In the rows, zero is written as 128.
Each row of T is roughly a mix of the hidden directions of one of a few groups; some rows fit no group.
T:
[[ 93  89 128 163  85 131 114 151 116 111]
 [101 120 103 166 103 125 109 175  98 131]
 [154 178 124 125  80 146 133 146 156 132]
 [165  96  98 118  95 142 130 142 169 108]
 [118 138 171  92 109 132 153 159  93 152]
 [147 104 103 142 116 123 148 180 119  85]
 [150 140 153 104  89 146 168 164 118 149]
 [134 140 156 159 149  99 138 178 142  96]
 [138 151  96 173  93 104 142 140 157 147]
 [107 118 112 144 104 167  69 119 128 145]
 [ 88 117 123 176  89 120 140 130 156 108]
 [102  94 110 129 140  82 154 113  92 108]
 [157  85  97 105 132 137 169 116 141 101]
 [ 74  88 124 135 133 115 117  98  95 139]
 [ 98 114  78 146 141 104 111  96 154 108]
 [123  80  81 125 124 143 122  89 152 120]
 [164 143 145 103  99 171 139 134 134 168]
 [118 165  73 151 123 107 117 132 158 105]
 [148 131 103 112 164 144  94  75 140 136]
 [141 126 119  91 155 148  88  89 116 159]
 [138 131 113 102 158 140 105  62 141 127]
 [137 108 164 125 157 100 151 166 126  89]
 [127 111 130 143  85  89 150 175 127 107]
 [149 160 156  86 164 128 148  92 122 129]
 [120 137 179 115  94 125 157 167 106 137]
 [145 138 134 105  93 174 117 140  97 166]
 [125 124 171 131 132 109 159 184 103 119]
 [113  95 139 152 112 112 169 174 130 100]
 [129 106 161 140 120 116 159 186 115 105]
 [171 126 165 101 105 142 133 167 115 102]
 [141 112  95 101 154 153  86  90 120 143]
 [115  90 106 119 175 117 108  85 117 137]
 [130 146  95  94 112 149 114  84 144 164]
 [109 119 154 131 167  91 147 168 116  98]
 [ 85  97  80 147 109 131 108 120 102 121]
 [121 150 128 130 182  72 136 119 141 120]
 [141 114 115 110  87 185 113 111 137 154]
 [138 137 128 154 186 108  97  97 143 111]
 [129 103 174 126 161 105 158 141 120  89]
 [130  85  98 117 105 160  79 115 123 131]
 [146  86 129 126 103 110 158 116  76 143]
 [ 73 122 111 175 113 108 156 129 126 128]
 [121 165 100 165  98 136  97 131 121 166]
 [ 84 108 106 154 148  87 103 119 112 106]
 [ 99 115 118 151 112  72 131 161 126 100]
 [105 114 116 125 108  96 164 161 144  83]
 [159 167 175 129 124 115 119 128 173 123]
 [ 93 159  89 154  87 119 120 151 114 138]
 [153 130 121 118 158  80 163 114 162 106]
 [101  89  87 163 112 105  99 130 130 113]
 [ 76 104 106 168 109 108 112 141 117 108]
 [156 149 141  84 166 138 130  95 111 154]
 [142 106  75 141 144 145 118  95 150  95]
 [137 143 170 139 131  99 140 189 117 124]
 [141 117 120 106  97 190 117 109 129 157]
 [153 119 178 139  94 149 137 171 133 116]
 [105 175 154 109 164 103 118 142 116 159]
 [122 130  95 120  74 164 110 122 139 161]
 [139 157 114 169  92 100 115 162 156 126]
 [119 120  96 134 138 144  76  86 160 134]
 [106 124 151 114 100 131 186 152  97 141]
 [136  95 159 115 163 109 161 125 134  83]
 [107 117 102 142 158  99 118 114 163  80]
 [141 124  92 134 164 128  81  89 145 137]
 [124  95  72 148 122 135 124 146 133  84]
 [129 151 176 113 119 115 167 152 100 156]
 [143 117 147 152  76 143 129 177 128 109]
 [ 94 126 138 159  87 124 169 148 142 100]
 [147 162 153 151 128 112 130 172 151  88]
 [107 151 147 159 131  94 152 172 134  97]
 [118 122 157 139 108 109 162 188 125 109]
 [155 133 168 129 177 104 139 140 150  97]
 [125 142 174 105 101 129 154 175 105 124]
 [149 128 104 123 137 111 126 109 197 107]
 [145 177 159  95 167 126 153 120 126 120]
 [147 121 137 125  62 157 151 136 133 154]
 [126 128 115 123 173 132  68 109 133 101]
 [135 136 160 147 121 157 106 142  74 159]
 [105 160 155 135 140  96 132 165  89 153]
 [164 115 142 145  91 179 101 129 119 146]
 [126 140 158 120 119 122 154 156  70 160]
 [140 122  85 140  71 148 139 150 143 148]
 [122 131 124 154 179  90 111 112 146  92]
 [129  96 139 133 165 101 134 138 147  71]
 [125 150 161 128 118 148 129 155  76 167]
 [150 148 144 157 151  99  89 105 162 148]
 [129 123  99  97 148 139 106  71 115 155]
 [146 140  84 103 145 139  99  80 136 146]
 [114 125 102 113 177 112 135  86 155 102]
 [117 121  92 163  74 128 129 136 164 135]
 [145 118 115 111 146 142  75  88 126 162]
 [130 126 140 126 191  96 116 118 137  89]
 [156 126 152 109  89 171 138 140  96 154]
 [116 156 120 104 180 105 125  90 105 142]
 [110  84 127 122  77 147 116 141 103 157]
 [134 119 143 156  82 142 137 171 150  95]
 [119 117  59 139  99 142 123 119 154 136]
 [178 159 158 109 129 136 162 146 153 139]
 [106  94  95 138 149 128  98  76 116 123]
 [105 117 103 159  72 135 125 143 152 100]
 [142 113 119 175 107 105 164 161 140  99]
 [109  77 107 151  89 142 143 135 153 104]
 [132  78 134 124 116 154 166  89 125 102]
 [ 90  88 100 127  84 156 133 133 117 114]
 [ 96  81  93 149  88 141 112 122 127 135]
 [126 152 143 170 126  98 145 155 161  91]
 [124 108  64 150 149 121 133 144 131  92]
 [121 110 146  78 110 167 140  92 120 146]
 [129  96 101 142 104 126 129 185 117  94]
 [159  94 158 121  95 158 153 142 157 142]
 [105 150 146 164 162  90 100 150 107 122]
 [124 127 192 138 154 106 134 159 104 121]
 [116 139 104 155  75 127 154 158 128 161]
 [127 110  94 105  89 164 141  87 145 125]
 [158 149 126 123 171 122  79  97 149 133]
 [ 97  77  98 122  93 136 138 116 100 115]
 [105 154 120 109 124 120  88  89 170 150]
 [123  93 175 132 113 127 175 150 113 107]
 [130 162 120 164 105 113 128 181 148 104]
 [114  99  94 137  97 146  80 108 116 153]
 [146 157 104 118 175 110  78 122 141 123]
 [125 123 103 130 154  79 131 112 173  95]
 [143 113  74 112 101 165 116 107 134 154]
 [115  83 100 112 130 114 166 101 125  91]
 [ 95 137 156 138 115 125 153 170  84 148]
 [133 137  82 125 185 127 123  92 136 120]
 [ 88 110  78 160 102 118 100 126 129 132]
 [135 126 105  98 173 121 127  72 140 136]
 [103  93 104 127 171 111 107  96 104 149]
 [139 108 118 139  60 156 142 150 138 140]
 [152 155 174 134 111 123 150 154 165 101]
 [152 154 158  95  93 157 165 126 134 146]
 [156 144 165  83 136 131 101 158 103 144]
 [163 157 195 115 118 123 122 134 135 137]
 [108 121 112 153 167  90 114 117 146  82]
 [101  87 112 115  91 159 120 103 109 156]
 [137 160 161 120  98 121 131 178 119 163]]

Here is one row from each group, named. Which group is each of the other rows in?
[122 143  98 109  82 156 133 135 120 177]	<74>
[149 156 155 109 112 115 174 172 142 132]	<51>
[147 142 126  89 166 147  98  84 125 146]	<39>
[111 162 164 117 173  93 135 115 102 131]	<82>

[138 135 175 109 102 123 149 178 104 135]	<39>
[127 143 140 132 152  68 164 154 133 105]	<51>
[131 136 108 131 173 116 102  89 173 113]	<51>
[ 89 106  99 147 108 155  89 127 143  97]	<51>
[120 115  72 128  97 150 101 106 128 159]	<82>
[164 151  71 158 113 140 110 129 127 147]	<74>
[120 145  80 127 116 142  81 101 154 148]	<74>
[154 136 102 126 144 137 112 158 104 187]	<82>
[104 120 108  91 160 115 173  95 117 117]	<51>
[137 138 182 103  96 139 166 148 113 124]	<39>
[107 125 177 152 106 110 166 162 114 129]	<74>
[ 89 123  98 150 132 111  98 139  83 154]	<82>
